One turn sends every row of this set to another row. A few are shown first. Where does it send the rows asked after them?
M: [ 0.91  0.78 -2.79  1.06  3.36 -2.37 -0.58 -0.28 -1.75 -1.69 -1.10 -3.71
 -0.68  2.92  1.80 -0.25 -1.72 -3.38 -1.29  2.13 -0.12 -3.53  2.44 -4.67
  3.41  2.32  0.53  2.71 -2.98  0.47  1.02]
W: [ 1.11  0.58 -3.13  0.10  2.46 -2.80  0.04 -0.53 -0.67 -1.49 -2.00 -4.48
  0.83  2.97  1.07 -1.02 -0.86 -3.66 -1.02  2.25 -0.22 -3.66  2.07 -4.57
  2.32  1.64  1.27  2.85 -1.69 -0.13 -0.04]
S: [ 1.63  1.24 -2.06 -1.14  3.63 -0.34 -0.84 -0.89 -2.06  1.91  2.78 -1.33
 -0.11  2.94  0.70  2.69  3.62 -0.59 -2.02  0.52 -1.28  0.54 -0.39  0.02
 -0.71 -1.26  1.24 -0.25 -3.95  1.13  4.26]
Y: [-0.16 -1.09 -1.49 -3.61  3.41  2.13 -0.10 -0.63 -1.53 -1.93  0.77  1.20
 -0.54 -0.17  1.15  3.14  0.53 -0.29  3.52  0.38 -1.08 -2.64 -1.82 -1.36
  0.02  3.25  0.55 -1.18 -1.55 -0.72 -0.05]
R: [-1.25  0.48 -3.00 -0.76  1.13 -1.20  1.66  0.17 -1.09 -1.65 -3.60 -3.14
  1.47  2.40  0.26  0.74 -1.55 -4.64 -0.83  3.01 -1.54 -2.70  1.57 -2.48
  2.33  0.34  1.28  3.46  0.26 -0.56  1.94]
C: [ 2.18  0.56 -1.69 -0.35  3.18 -2.57 -3.32 -0.43 -3.23  0.22  2.62  0.86
 -1.75  1.51  0.15  0.69  3.03  1.13  2.74 -1.25 -0.13 -0.92 -1.04 -1.72
  1.02 -0.04  0.27 -1.87 -0.35  1.72  2.16]
U: [-1.48  0.88 -0.87 -1.62  0.71 -4.35 -0.29  1.07  0.21 -2.66 -3.31 -2.84
  1.76  2.64  1.22 -0.31 -0.76 -2.86 -0.89  1.71 -0.36 -2.94  1.98 -4.50
  2.78  2.28 -0.02  2.56  0.61 -0.76  1.09]
J: [-1.82  1.72  0.01 -0.98  1.69 -4.22 -1.70  1.93 -1.27 -2.57 -3.45 -2.31
  0.17  2.56  0.35 -0.56 -1.38 -3.08 -0.57  1.40 -1.15 -3.19  1.76 -4.29
  2.89  2.67 -0.54  1.37  0.98 -0.33  1.45]
B: [-0.77  1.01  0.42 -1.60  1.59 -0.43 -1.15  1.32 -2.26 -0.16  2.32  2.30
 -1.23  2.16  2.41  3.29  1.61  1.70  0.28 -0.73 -0.31 -0.07 -2.41 -2.19
  0.66  0.33 -0.56  0.02 -0.64  0.62  5.15]
G: [ 2.76 -0.28 -1.74 -1.26  3.47 -3.47  0.15 -3.20 -0.38 -0.14  1.18 -4.22
  0.86  2.76  0.15  3.32  1.49 -0.14 -2.78  2.21  0.36 -1.62  1.88 -1.12
  1.12  1.94  4.30  1.74 -1.91  1.17  1.48]
V: [-0.13  1.21 -1.70 -1.30  3.44  1.47 -1.71  0.65 -4.15  0.99  1.97  1.02
 -1.94  1.85 -0.07  1.72  2.97 -2.65 -0.21 -0.02 -2.57 -0.40 -1.17 -0.75
 -0.46 -0.73 -0.23 -1.80 -2.96  1.39  3.14]
L: [-0.21  0.94 -1.16 -2.87  2.51 -2.44  0.97 -0.49 -0.99  0.57 -2.61 -1.65
  0.86  2.03 -2.63  3.24  1.35 -2.53 -3.08  1.58 -2.78 -1.69 -0.06  1.03
  0.52  0.94  4.28  0.90  2.35 -0.14  1.54]
E: [-0.46 -1.14 -0.84 -4.17  2.94  1.30 -0.95 -0.88 -1.40 -2.33  0.87  1.11
 -0.27 -0.24  1.24  2.98  1.24 -0.41  3.70  0.51 -0.86 -2.47 -1.07 -1.67
  0.05  3.39 -0.13 -1.94 -2.21 -0.13 -0.20]
Z: [-1.13  1.02  0.10 -2.60  2.67 -4.47 -1.17  1.71  0.64 -0.43 -0.73 -1.62
  0.86  2.37  0.74  3.53  3.96 -1.07 -3.98  1.32 -0.61 -0.78  1.78 -2.45
  2.39  5.25  2.14  0.88 -0.27 -1.09  1.17]
P: [ 0.15 -0.98 -0.76 -4.16  3.59  1.80 -0.53 -1.19 -1.56 -2.19  1.29  0.50
 -0.63  0.08  1.29  2.79  0.33 -0.24  3.00  0.38 -1.01 -2.86 -1.89 -2.05
 -0.84  3.04  0.33 -1.52 -2.65 -0.06 -0.30]
T: [ 1.29  1.71 -1.41 -1.39  3.53 -4.24 -3.25  1.39 -0.93  1.72  1.81  0.16
 -0.62  1.77  0.66  1.27  6.05  0.24 -0.26 -1.23 -0.48  0.35  0.17 -1.36
  1.19  1.38  0.33 -1.57 -1.02  0.29  2.01]
X: [-0.89  0.62 -2.14  0.02  1.06 -1.35  0.98 -0.48 -2.24 -1.81 -3.48 -2.86
  0.14  1.62  0.10  1.37 -2.92 -3.73  0.14  2.96 -1.37 -2.93  1.35 -2.18
  2.68 -0.55  1.29  3.21  0.69  0.97  3.19]
Q: [ 0.08  1.98 -0.71 -2.39  2.04 -2.14  0.00  0.72 -1.04  1.58  0.42  1.62
  0.04  2.28  0.32  2.89  2.61  1.40 -1.07 -1.10 -1.18  0.21 -2.58  0.49
  0.09 -1.44  1.17  0.24  1.55  0.14  4.58]

Q turns into T
U turns into W
B turns into C
Now find these:
E turns into P
Z turns into G
J turns into M

